In the rows, zero is written as 128.
The rows of Y fall into a few groups, which share some directions, and each row is roughly a mix of its group's hidden directions, except one row that fits no group.
Y, 148 rows:
[[138 110 152  70 155 166 112 122  99 125]
 [119 165 126 155  90 123 180 142 160 137]
 [154 113  83  84 144 146 114 114  90 110]
 [143 127 148  86 163 146 102  90  90 121]
 [133 127  87  79 122 167 139 111  98 152]
 [156 107 133 113 110 152  98  70 111 101]
 [142 152  98  76 138 179 143 133 111 128]
 [104 150  99 165 125 107 184 144 150 132]
 [131 141 127  73 151 154 136  72 127 126]
 [138 106 135  79 123 176 129  83 129 144]
 [107 149 154 115 166 137 177 107 162 148]
 [120 137 127 198 104 105 150 116 156 136]
 [ 99 172 173 148 168 124 132 125 123 156]
 [102 133  83 108 121 168 172 144 118 150]
 [125 106 146 183 111  81 123 141 160 118]
 [116  99 125  73 146 162 160 140 107 105]
 [156 111  80 126 102 106  83 145 121 103]
 [115 146 174 136 164 114 125  84 150 159]
 [ 87 163 159 163 147 162 125 129 125 159]
 [136 121 124  68 157 165 135  95 104 132]
 [162 120 116  80 157 152  97 113  93 117]
 [132 105  89 120  86 107 166 130 116  87]
 [163  92  98 113  92  99 141 123 147  92]
 [128 174 100  90 113 161 172 129 124 136]
 [147 112 144  90 132 112 115  68 116  94]
 [121  97 185 157  97 109 100 113 136 119]
 [120  98 101 109  88 116 109 177 132  95]
 [150 116 142 171 110 103  72 127 115 102]
 [108 146 159 155 156 114  96 112 139 181]
 [ 96 116 101  94 115 152 173 148 154 156]
 [134 103 153 179  92 104  92 128 134 104]
 [115 136 110  74 169 147 174 129 126 121]
 [100 164 117 138 149 140 180 104 128 166]
 [154 149 167  99 168 124 125  92  94 117]
 [124 174 173 160 121 107 171 127 126 118]
 [131 164 135 170 138  95 100 100  87 133]
 [154 128 139 144 117 114  62 168 115 135]
 [134 118 138 193  95  96 108 136 149 115]
 [133 145 124 162  94 121 154 132 190 148]
 [150 117 137 167  99 105 163 113 118  78]
 [112 155 106 101 131 169 156  93 123 168]
 [117 166 132 165 117 127 162 184 127 140]
 [ 64 134 142 104 146 130 174 133 136 143]
 [128  95  80  81  90 142 123 135 129 110]
 [ 97 153 157 132 159 132 167  96 146 164]
 [171 164 115 112 176 152 124 145 100 139]
 [129 112 118 159  84  88 134 171 142 101]
 [116 143 169 169 106  91 155 160 122 111]
 [116 116  83  73 122 148 161 150 129 143]
 [111 146 151 161 149 129 151 135 182 166]
 [112 137 116 122 130 110 196  86 114 140]
 [123 141  67 147 108 110 148 175 127 135]
 [114 171 107 146 105 149 165 148 152 167]
 [146 115 118  80 147 165 127  96  93 100]
 [140 142  97  81 137 183 151 110 138 138]
 [129 111 114 164  76 105 163 155 138 107]
 [117 101 141 183  79 111 123 137 153 114]
 [125 116 159  95 169 122 119  72 109 116]
 [178 124 108 103 129 117 123 132  79  91]
 [ 85 116 155 173 126  89 149 158 133 138]
 [134 129 117 156  82 105 188 128 124 108]
 [110 164 191 126 132 124 143 129  88 114]
 [111 157 156 174 138  78 123 148 148 114]
 [120 163 143 111 166 137 186  97 129 132]
 [146 122 145  86 157 134  93  87  95 110]
 [100 117 153 128 172 136  69 130 130 153]
 [133 127 103  67 142 158 159 137 112 100]
 [126 138 124  70 164 156 164 103 117 135]
 [ 99 137 148 168 109 119 165 160 167 146]
 [172 106 125 115 134 134  78 115  91  98]
 [120 126 104 103 130 179 174 120  91 113]
 [102 124 145  91 122 151 159  68 139 129]
 [151 113 116  84 161 159  96 138  95 106]
 [ 94 148 146 158 160 137 144 141 150 181]
 [109 118 180 178 102 117 128 131 158 141]
 [120  80 145 152  86 107 125 115 152  91]
 [106 108 131 151 125  88 150 185 151 111]
 [147 108 106 101 116 164 120 100  79  97]
 [108 143 165  87 173 151 152 124 101 136]
 [146 151 112 105 155 148  85 178 132 151]
 [131 108 138 114 122 132  64 141 159 168]
 [139 113  83  72 125 165 133 101 134 124]
 [106 161 111  97 169 134 178 139 110 139]
 [102 138 133 121 149 182  89 154 109 155]
 [ 87 139 110 142 106 142 192 127 123 149]
 [ 92 132 165 145 156 111 156  91 151 159]
 [113 114 116 174  79 109 136 166 154 131]
 [105 119 153  84 153 161 176 107 128 122]
 [155 102  86 127  70 120 108 136 134 104]
 [141 129 178 112 162 137 109  76 112 117]
 [143 137  96  68 137 167 119 103 115 140]
 [155 164 102 118 104 123 191 135 139 116]
 [134 119 113 132  85 120 186  96 142 100]
 [135 123  75  99 120 174 139 166 116 128]
 [130 102 115  64 128 161 123 162 110 120]
 [174  97 103 165  97 110  96 130 124 114]
 [119 162 176 154 169 117 112  97 131 148]
 [117 129 133 195  95 102 143 125 159 130]
 [167 180 111 147 104 139 161 158 136 122]
 [145 140  93  88 130 112 178 129  96 103]
 [109 138 175 171 110  98 160 107 140 112]
 [155  88 118  95 133 121  79 107 109  98]
 [134 139 135  74 174 151 129  91 108 132]
 [ 96 128 169 114 147 155 184 138 144 140]
 [151 135 189 172 127 104 109 116 117 114]
 [150  94  84 103 120 171  98 113 106 126]
 [157 126 138 109 102 120 130  61 128  96]
 [ 99 172 156 142 162 120 170 118 137 154]
 [107 169 168 152 166 113 143 108 112 156]
 [ 96 149 177 159 166 116 109 122 119 155]
 [170 107 102 142  95 111 120 146  98  84]
 [109 104  92 170  90 133 112 155 162 131]
 [135 154 140  99 161 176 140  84 111 140]
 [145 113 143 185  99  90 113 158 127 112]
 [131 117 102 125  92 134 107 197 125 144]
 [127 101 126 147  81 111 150 136 175  92]
 [145  94 110  68 133 170 125 144 118 123]
 [105 145 169 174 122  92  97 135 145 148]
 [166 119 118 197 125 106 107 119 141 119]
 [111  92  86 135 115 172  96 156 138 144]
 [144 123 111  86 134 161 164 136 103  81]
 [124 186 151 155 157 130 152 107 112 158]
 [109 155 130  76 168 147 135 130 129 171]
 [117 120 118 121  91 121 150 192 141 161]
 [155 103 136  97 139 140  71 108  97 110]
 [146  97  99 150  77 118 129 156 125  89]
 [170 103 104 154 110 110  78 116 128 103]
 [114 148 187 156 173 116 139 141 110 125]
 [132 101 114 130  66 123  86 157 139 128]
 [140 152 108 108  96 154 169 167  97 115]
 [115 135 113  93 156 175 167 129 148 159]
 [152 149  99 156  85 141  92 164 127 146]
 [137 167 184 130 158 113 109 114  97 113]
 [143 135 138  71 172 148 105 142  97 133]
 [143 115 173 177 102 100 108 115 124 101]
 [104 109 154 133 106  83 166 132 162  99]
 [109 167 107  92 144 118 127 180 106 149]
 [105 140 101  79 117 127 179 106 148 140]
 [108 129  82  99 147 171 124 147 150 162]
 [ 95 154 152 153 168 114 146  93 129 164]
 [132 177 143 117 152 186 104 120 119 145]
 [141 115 116 144 100  93 143 101 108  69]
 [146  95  69  88 111 154 126 124 140 121]
 [130 116 115 155  89 121 122 185 167 142]
 [124 141 108  65 125 162 163 104 127 119]
 [129 120 126  85 157 156 146  77  96 117]
 [112 137 105  95 173 163 105 132 114 169]
 [165 106 173 135 101  99 113 129  96  99]]

One row of each group comes first, with its name. Which group is each row after those in?
[118 145 148  92 172 133 118  80 135 162]
(16)
[153 143 155 164 166  95  87 150 125 118]
(122)
[ 96 148 151 191 131 111 151 142 136 152]
(50)
[119 113 138 162  75  98 166 152 142 119]
(68)

[ 98 110 110 154 102 138  95 161 167 159]
(68)
[145 115 109 167  91  92  85 126 137 103]
(122)
[125 118 135 150  92 111 186 123 136  84]
(16)
[147 119  67 103  83 138 115 148 139 128]
(16)
[145  93 118  86 136 169  80 129 117 137]
(68)
[136 162 159 163 121  91 117 155 171 140]
(16)
[113 137 183 132 181 124 139  91 129 136]
(16)
[104 160 147 165 121 131 176 116 158 160]
(16)
[123 149 146  78 162 140 155 102  94 108]
(16)
[161 103  89  89  99 145 115 149 106 104]
(50)
[158 100 151 111 104 128  83 126 101  85]
(50)
[118 125 143 197 100 114 108 144 157 133]
(68)
